[[144 121 108]
 [105 133 143]
 [123 115 131]
 [106 102 144]
 [134 150 125]
 [118 126 132]
 [116 148 143]
 [151 131 119]
 [125 114 112]
 [113 142 108]
 [125 140 108]
 [136 124 136]]
|
[[136 124 136]
 [108 140 125]
 [108 142 113]
 [112 114 125]
 [119 131 151]
 [143 148 116]
 [132 126 118]
 [125 150 134]
 [144 102 106]
 [131 115 123]
 [143 133 105]
 [108 121 144]]

[[141 139 111 111  99 141 125 136 134]
 [145 136 125 117 105 144 123 125 128]
 [109 111 126 143 148 107 132 123 136]
 [136 134 149 120 123 151 131 113 106]
 [142 143 106 117 106 132 124 150 139]
 [140 143 124 102  99 153 122 135 122]
 [146 150 112 113 112 135 121 156 133]
 [129 129 156 137 146 135 131 116 110]
 [146 140 123 115 107 143 123 132 127]
 [125 121 152 130 138 138 132 105 109]]
|
[[109 105 132 138 138 130 152 121 125]
 [127 132 123 143 107 115 123 140 146]
 [110 116 131 135 146 137 156 129 129]
 [133 156 121 135 112 113 112 150 146]
 [122 135 122 153  99 102 124 143 140]
 [139 150 124 132 106 117 106 143 142]
 [106 113 131 151 123 120 149 134 136]
 [136 123 132 107 148 143 126 111 109]
 [128 125 123 144 105 117 125 136 145]
 [134 136 125 141  99 111 111 139 141]]

[[143 134 128 120 121 116 107 141 146 121 117 111 150 110]
 [149 138 133 134 113 131 106 134 153 118 123 118 147 120]
 [144 136 128 123 121 117 105 138 146 119 118 116 148 107]]
|
[[107 148 116 118 119 146 138 105 117 121 123 128 136 144]
 [120 147 118 123 118 153 134 106 131 113 134 133 138 149]
 [110 150 111 117 121 146 141 107 116 121 120 128 134 143]]

[[115 134 113 131 143 115]
 [119 115 134 121 122 136]
 [117 139 114 112 144 138]
 [141 155 121 131 119 129]
 [151 139 116 127 134 131]
 [120 131 106 127 132 117]
 [123 110 114 121 131 129]
 [123 125 143 122 136 136]
 [121 145 119 135 146 116]
 [ 99 119 102 113 133 131]]
|
[[131 133 113 102 119  99]
 [116 146 135 119 145 121]
 [136 136 122 143 125 123]
 [129 131 121 114 110 123]
 [117 132 127 106 131 120]
 [131 134 127 116 139 151]
 [129 119 131 121 155 141]
 [138 144 112 114 139 117]
 [136 122 121 134 115 119]
 [115 143 131 113 134 115]]

[[126 132 125 122 129 134]
 [100 129 111 145 136 137]
 [127 119 134 120 126 133]
 [134 129 124 146 129 139]
 [128 137 131 138 120 116]
 [128 128 122 136 125 126]]
|
[[126 125 136 122 128 128]
 [116 120 138 131 137 128]
 [139 129 146 124 129 134]
 [133 126 120 134 119 127]
 [137 136 145 111 129 100]
 [134 129 122 125 132 126]]

[[132 134 136 121 130 124 140 122 129 122]
 [133 122 130 130 132 133 132 125 125 130]
 [130 118 120 129 138 103 132 112 133 146]
 [127 127 129 128 127 129 129 125 128 128]
 [128 129 129 128 130 130 129 127 127 127]
 [127 126 130 128 127 129 129 124 127 128]
 [127 129 128 128 127 128 128 127 128 128]]
|
[[128 128 127 128 128 127 128 128 129 127]
 [128 127 124 129 129 127 128 130 126 127]
 [127 127 127 129 130 130 128 129 129 128]
 [128 128 125 129 129 127 128 129 127 127]
 [146 133 112 132 103 138 129 120 118 130]
 [130 125 125 132 133 132 130 130 122 133]
 [122 129 122 140 124 130 121 136 134 132]]

[[124 134 123 127 140 121 115 132 124]
 [119 134 126 133 145 127 116 130 120]
 [114 144 129 123 141 124 110 139 132]
 [110 152 129 123 129 134 111 146 104]]
|
[[104 146 111 134 129 123 129 152 110]
 [132 139 110 124 141 123 129 144 114]
 [120 130 116 127 145 133 126 134 119]
 [124 132 115 121 140 127 123 134 124]]

[[147 125 118 142 140 142]
 [134 145 126 154 147 123]
 [148 121 118 136 138 145]]
|
[[145 138 136 118 121 148]
 [123 147 154 126 145 134]
 [142 140 142 118 125 147]]

[[115 108]
 [142 126]
 [139 105]
 [126 112]
 [127 140]
 [149 151]
 [150 116]]
|
[[116 150]
 [151 149]
 [140 127]
 [112 126]
 [105 139]
 [126 142]
 [108 115]]
---
[[127 116 129 129 150]
 [128 134 128 127 138]
 [128 124 128 141 116]
 [127 137 128 136 122]]
|
[[127 116]
 [128 134]
 [128 124]]

[[107 126 107 156]
 [117 113 113 122]
 [108 126 106 153]
 [142 139 137 137]]
|
[[107 126]
 [117 113]
 [108 126]]

[[ 98 127 137 120]
 [135 135 137 120]
 [ 98 123 119 143]
 [149 130 137 116]
 [ 98 128 137 120]]
|
[[ 98 127]
 [135 135]
 [ 98 123]]

[[149 150]
 [140 124]
 [134 142]
 [132 142]]
|
[[149 150]
 [140 124]
 [134 142]]

[[113 142 116 144 113]
 [108 132 114 120 147]
 [109 101 156 136 146]
 [106 126 148 155 115]
 [130 148 123 127 115]]
|
[[113 142]
 [108 132]
 [109 101]]

[[122 107 121]
 [118 107 122]
 [125 107 107]]
|
[[122 107]
 [118 107]
 [125 107]]

[[129 150]
 [132 140]
 [132 119]
 [126 154]]
|
[[129 150]
 [132 140]
 [132 119]]

[[125 145 145 127 124]
 [139 140 151 129 141]
 [137 137 115 130 127]
 [134 141 156 123 127]]
|
[[125 145]
 [139 140]
 [137 137]]
